In the data rows, the value 50 means zero.
Here are some points, one per row:
array([32, 35, 48, 49, 48, 50, 43, 44, 58, 48, 47, 38, 58, 54, 50, 58, 76, 52,
       40, 42, 50, 48, 49, 75, 54, 55, 49, 53, 48, 62, 80, 47])
array([82, 35, 64, 51, 44, 48, 50, 41, 57, 43, 50, 37, 59, 47, 58, 47, 53, 61,
       54, 60, 53, 51, 60, 44, 47, 53, 46, 32, 46, 55, 72, 52])
array([44, 36, 48, 55, 50, 43, 51, 61, 57, 66, 62, 61, 41, 41, 40, 36, 41, 45,
       52, 35, 43, 56, 52, 43, 44, 39, 40, 54, 48, 38, 41, 40])
array([38, 55, 58, 42, 42, 57, 48, 43, 59, 43, 37, 46, 46, 68, 45, 67, 79, 42,
       55, 43, 52, 53, 58, 73, 39, 45, 39, 53, 49, 43, 54, 53])
array([72, 51, 47, 58, 45, 72, 44, 72, 41, 80, 29, 63, 49, 43, 59, 48, 40, 40,
       51, 41, 47, 49, 51, 58, 49, 65, 48, 57, 51, 36, 57, 52])
array([44, 45, 43, 39, 63, 69, 43, 42, 49, 46, 61, 38, 42, 38, 35, 42, 34, 44,
       66, 51, 51, 49, 44, 41, 57, 49, 65, 44, 44, 41, 49, 60])
array([54, 42, 49, 55, 60, 59, 52, 42, 49, 39, 42, 46, 51, 49, 67, 48, 38, 35,
       56, 81, 51, 63, 46, 48, 63, 33, 49, 54, 58, 58, 44, 43])
array([84, 49, 61, 30, 53, 49, 58, 42, 41, 40, 45, 85, 60, 47, 41, 56, 34, 99,
       46, 36, 59, 48, 42, 48, 50, 37, 41, 54, 53, 58, 66, 44])
array([43, 56, 53, 40, 44, 54, 40, 46, 49, 34, 62, 44, 40, 37, 35, 40, 28, 42,
       46, 61, 65, 43, 54, 52, 48, 56, 69, 55, 57, 45, 43, 55])
array([68, 50, 44, 66, 56, 61, 52, 75, 41, 75, 47, 62, 44, 47, 59, 42, 40, 41,
       43, 44, 45, 57, 48, 63, 48, 53, 48, 42, 50, 38, 59, 43])
array([34, 44, 48, 45, 56, 61, 59, 37, 43, 58, 43, 42, 40, 41, 56, 55, 48, 44,
       47, 68, 61, 41, 49, 45, 54, 42, 62, 49, 55, 61, 47, 46])
array([66, 48, 49, 68, 46, 46, 58, 65, 44, 78, 60, 61, 40, 53, 52, 40, 47, 40,
       38, 42, 47, 40, 46, 41, 53, 45, 47, 60, 44, 37, 58, 39])
array([32, 32, 55, 52, 48, 61, 58, 63, 47, 73, 41, 50, 47, 74, 43, 43, 23, 45,
       52, 49, 40, 67, 45, 73, 46, 74, 41, 39, 51, 54, 46, 49])
array([43, 61, 51, 52, 53, 54, 46, 54, 44, 54, 99, 61, 60, 52, 48, 72, 45, 44,
       47, 65, 47, 47, 52, 44, 32, 50, 43, 58, 40, 45, 45, 62])
array([43, 64, 45, 45, 49, 48, 43, 48, 61, 44, 47, 47, 51, 60, 39, 62, 80, 45,
       42, 51, 54, 67, 45, 69, 50, 55, 43, 49, 50, 51, 55, 36])
array([38, 53, 46, 46, 49, 37, 56, 59, 47, 62, 54, 34, 57, 63, 46, 48, 28, 49,
       53, 36, 45, 50, 46, 49, 48, 49, 53, 30, 48, 45, 38, 53])
array([41, 66, 54, 41, 56, 51, 47, 45, 47, 47, 41, 46, 52, 52, 35, 39, 51, 40,
       44, 44, 61, 45, 59, 35, 49, 36, 51, 44, 56, 60, 44, 55])
array([40, 37, 48, 50, 57, 38, 47, 52, 52, 43, 38, 40, 51, 50, 36, 57, 75, 43,
       49, 39, 62, 55, 52, 53, 51, 57, 51, 56, 50, 64, 57, 48])
array([52, 39, 43, 52, 63, 46, 43, 45, 38, 37, 42, 42, 49, 51, 70, 41, 54, 41,
       49, 59, 61, 41, 48, 36, 50, 48, 40, 53, 56, 53, 47, 46])
array([42, 80, 47, 99, 52, 51, 49, 48, 98, 47, 46, 31, 43, 49, 48, 35, 37, 98,
       50, 43, 45, 48, 48, 48, 48, 43, 41, 73, 52, 55, 45, 99])
array([56, 37, 42, 45, 59, 57, 56, 55, 51, 35, 33, 49, 59, 43, 66, 45, 44, 41,
       53, 73, 57, 46, 62, 47, 49, 47, 55, 57, 43, 55, 34, 49])
array([43, 63, 46, 41, 55, 44, 44, 58, 45, 55, 44, 37, 54, 66, 48, 68, 34, 47,
       51, 41, 52, 61, 40, 43, 60, 47, 49, 37, 53, 33, 45, 65])
array([42, 64, 51, 43, 44, 39, 53, 56, 40, 48, 89, 35, 47, 46, 43, 54, 44, 50,
       48, 69, 43, 50, 60, 51, 50, 47, 65, 65, 55, 35, 47, 58])
array([39, 54, 53, 52, 56, 65, 55, 47, 50, 50, 45, 41, 48, 43, 49, 48, 51, 44,
       47, 66, 60, 40, 49, 48, 59, 40, 57, 45, 53, 59, 40, 34])
array([38, 41, 49, 79, 53, 44, 48, 39, 38, 38, 40, 77, 46, 47, 38, 62, 36, 99,
       55, 48, 48, 38, 47, 48, 54, 47, 35, 60, 43, 50, 53, 24])
array([42, 71, 48, 44, 47, 62, 56, 39, 52, 43, 52, 47, 49, 45, 43, 36, 44, 42,
       58, 63, 54, 42, 54, 49, 58, 38, 60, 47, 45, 54, 48, 45])
array([47, 35, 44, 44, 44, 48, 48, 57, 68, 40, 49, 41, 53, 51, 50, 53, 74, 55,
       45, 41, 57, 52, 59, 73, 53, 53, 52, 50, 40, 55, 81, 45])
array([38, 41, 52, 56, 42, 48, 42, 64, 64, 61, 64, 72, 67, 45, 46, 69, 45, 43,
       48, 44, 47, 37, 38, 36, 45, 40, 42, 46, 49, 41, 38, 50])
array([41, 52, 45, 38, 49, 44, 55, 48, 47, 49, 35, 43, 52, 73, 43, 45, 53, 44,
       47, 49, 43, 62, 48, 71, 43, 55, 44, 53, 57, 27, 54, 56])
array([77, 39, 49, 37, 49, 57, 46, 42, 41, 42, 40, 30, 47, 42, 74, 51, 37, 62,
       52, 46, 29, 45, 35, 51, 34, 46, 71, 67, 58, 65, 26, 42])
array([33, 41, 43, 39, 54, 68, 59, 44, 51, 42, 45, 48, 49, 41, 66, 42, 41, 44,
       39, 61, 60, 50, 57, 49, 49, 36, 59, 51, 44, 58, 41, 44])
array([54, 58, 57, 42, 55, 45, 56, 50, 50, 41, 43, 43, 40, 69, 42, 56, 72, 45,
       47, 44, 45, 53, 45, 68, 52, 54, 43, 48, 49, 38, 34, 56])
array([48, 61, 44, 39, 55, 48, 43, 53, 50, 45, 43, 46, 52, 65, 43, 49, 74, 48,
       53, 53, 42, 58, 44, 75, 47, 54, 42, 42, 47, 42, 42, 56])
array([62, 46, 50, 44, 51, 47, 58, 48, 79, 36, 44, 48, 56, 39, 60, 69, 59, 61,
       52, 42, 44, 45, 46, 63, 49, 65, 51, 41, 48, 57, 99, 51])
array([44, 56, 54, 46, 42, 57, 62, 49, 48, 38, 39, 42, 52, 42, 32, 43, 60, 38,
       51, 56, 48, 35, 45, 33, 59, 47, 56, 44, 43, 59, 39, 51])
array([55, 44, 59, 44, 53, 37, 48, 52, 46, 44, 45, 45, 41, 44, 69, 46, 59, 52,
       44, 67, 61, 48, 48, 40, 54, 59, 44, 41, 54, 61, 55, 51])
array([37, 58, 59, 46, 58, 67, 60, 49, 43, 42, 47, 43, 54, 46, 53, 39, 64, 47,
       48, 51, 59, 48, 50, 31, 50, 59, 51, 44, 51, 48, 40, 39])
array([53, 47, 54, 54, 56, 35, 52, 67, 49, 76, 44, 74, 44, 36, 56, 38, 37, 40,
       49, 45, 39, 50, 50, 57, 51, 61, 49, 49, 52, 44, 55, 48])
array([51, 45, 51, 65, 42, 40, 58, 69, 50, 74, 54, 62, 42, 44, 40, 42, 45, 38,
       62, 44, 48, 52, 47, 40, 39, 47, 49, 57, 60, 49, 52, 37])
array([47, 63, 51, 46, 54, 57, 55, 51, 48, 30, 61, 41, 40, 46, 35, 42, 31, 38,
       40, 54, 50, 44, 54, 45, 59, 50, 65, 47, 58, 54, 49, 53])
array([35, 61, 48, 95, 41, 49, 51, 42, 26, 37, 35, 61, 49, 30, 44, 40, 48, 99,
       44, 43, 37, 58, 51, 48, 41, 46, 46, 39, 48, 53, 40, 77])
array([42, 35, 60, 62, 48, 54, 47, 53, 58, 64, 84, 70, 72, 46, 50, 61, 43, 42,
       51, 37, 44, 46, 50, 47, 62, 45, 47, 68, 49, 40, 36, 45])
array([46, 52, 42, 51, 51, 48, 54, 47, 48, 38, 40, 40, 50, 54, 41, 50, 60, 42,
       59, 33, 58, 59, 61, 49, 56, 51, 41, 44, 65, 48, 38, 37])
array([66, 50, 51, 68, 48, 52, 55, 72, 44, 80, 37, 60, 49, 47, 52, 47, 39, 41,
       56, 48, 52, 51, 49, 61, 49, 66, 54, 58, 43, 42, 57, 44])
array([59, 42, 56, 57, 44, 46, 46, 66, 49, 70, 49, 71, 31, 36, 41, 45, 41, 36,
       51, 43, 33, 59, 50, 52, 45, 49, 48, 50, 52, 44, 52, 44])
array([45, 53, 42, 48, 47, 48, 53, 30, 50, 46, 44, 47, 52, 67, 38, 44, 66, 37,
       52, 43, 53, 56, 39, 64, 50, 61, 43, 48, 51, 49, 53, 50])
array([76, 49, 69, 46, 46, 46, 49, 44, 50, 40, 49, 34, 53, 51, 68, 45, 39, 64,
       52, 62, 48, 51, 54, 42, 28, 43, 41, 51, 49, 60, 67, 41])
array([45, 56, 46, 43, 65, 35, 60, 42, 44, 57, 63, 36, 47, 49, 44, 50, 38, 45,
       55, 44, 47, 37, 50, 45, 48, 41, 67, 48, 45, 31, 47, 64])
array([61, 48, 53, 46, 49, 50, 53, 36, 77, 44, 50, 46, 56, 35, 67, 65, 68, 55,
       42, 36, 56, 47, 47, 73, 48, 65, 53, 40, 56, 50, 85, 43])
array([50, 45, 48, 44, 47, 41, 39, 39, 53, 52, 44, 45, 42, 44, 71, 41, 61, 54,
       60, 68, 53, 43, 57, 37, 55, 60, 45, 43, 58, 47, 57, 41])
array([77, 50, 70, 32, 47, 46, 38, 43, 61, 50, 36, 40, 73, 53, 54, 57, 34, 75,
       42, 58, 27, 49, 57, 32, 52, 49, 46, 54, 42, 62, 83, 42])
Along one direction, these points spread out more than along any other. Where along it does each point below lie, from 0 to 99? 50 is the average, and the first point above lies past it. One standard deviation of the points above along it is 16.
array([55, 41, 48, 68, 44, 57, 44, 42, 50, 40, 46, 98, 43, 98, 48, 43, 69, 84,
       46, 47, 40, 62, 50, 35, 47, 55, 99, 42, 52, 55, 39, 45]) 50
array([42, 48, 60, 43, 53, 40, 41, 43, 47, 53, 50, 43, 53, 45, 52, 39, 82, 50,
       62, 40, 59, 62, 56, 64, 61, 53, 49, 52, 51, 63, 47, 43]) 65
array([53, 36, 35, 38, 44, 54, 53, 46, 43, 48, 53, 42, 40, 44, 66, 38, 65, 53,
       47, 63, 54, 49, 52, 36, 65, 51, 33, 48, 62, 63, 51, 51]) 59
array([44, 62, 49, 35, 52, 45, 51, 46, 47, 49, 42, 43, 46, 56, 49, 55, 46, 45,
       45, 34, 61, 69, 41, 39, 44, 53, 49, 48, 41, 31, 39, 56]) 47
array([58, 42, 42, 54, 50, 47, 42, 67, 60, 72, 61, 73, 53, 48, 38, 34, 47, 43,
       48, 46, 48, 40, 43, 41, 43, 49, 41, 52, 51, 43, 49, 48]) 28
array([59, 39, 57, 46, 49, 50, 47, 36, 52, 44, 38, 51, 46, 54, 70, 46, 44, 39,
       49, 74, 58, 39, 54, 49, 56, 41, 43, 53, 60, 58, 31, 50]) 53
array([44, 65, 40, 45, 32, 49, 40, 60, 38, 52, 73, 43, 60, 44, 51, 69, 40, 45,
       55, 48, 46, 42, 54, 49, 44, 36, 56, 48, 53, 39, 46, 62]) 37
array([38, 54, 48, 59, 47, 44, 56, 54, 46, 52, 82, 72, 76, 43, 52, 68, 42, 35,
       55, 45, 43, 53, 41, 41, 45, 46, 44, 61, 42, 52, 47, 63]) 31
array([47, 63, 57, 44, 55, 49, 44, 50, 38, 35, 47, 48, 37, 64, 51, 46, 53, 37,
       58, 28, 56, 47, 55, 43, 64, 50, 49, 41, 42, 55, 44, 66]) 51
array([47, 55, 45, 50, 56, 49, 49, 49, 41, 56, 91, 65, 67, 48, 43, 85, 45, 43,
       50, 49, 39, 45, 72, 43, 46, 54, 42, 60, 56, 53, 41, 69]) 35
array([68, 49, 37, 44, 40, 43, 56, 48, 47, 43, 43, 41, 37, 46, 68, 51, 47, 50,
       52, 71, 54, 48, 55, 41, 57, 58, 41, 54, 39, 67, 34, 44]) 54
array([49, 60, 50, 51, 46, 45, 46, 33, 47, 49, 43, 44, 46, 59, 37, 56, 77, 40,
       48, 41, 58, 62, 40, 61, 54, 53, 47, 50, 37, 61, 44, 45]) 64
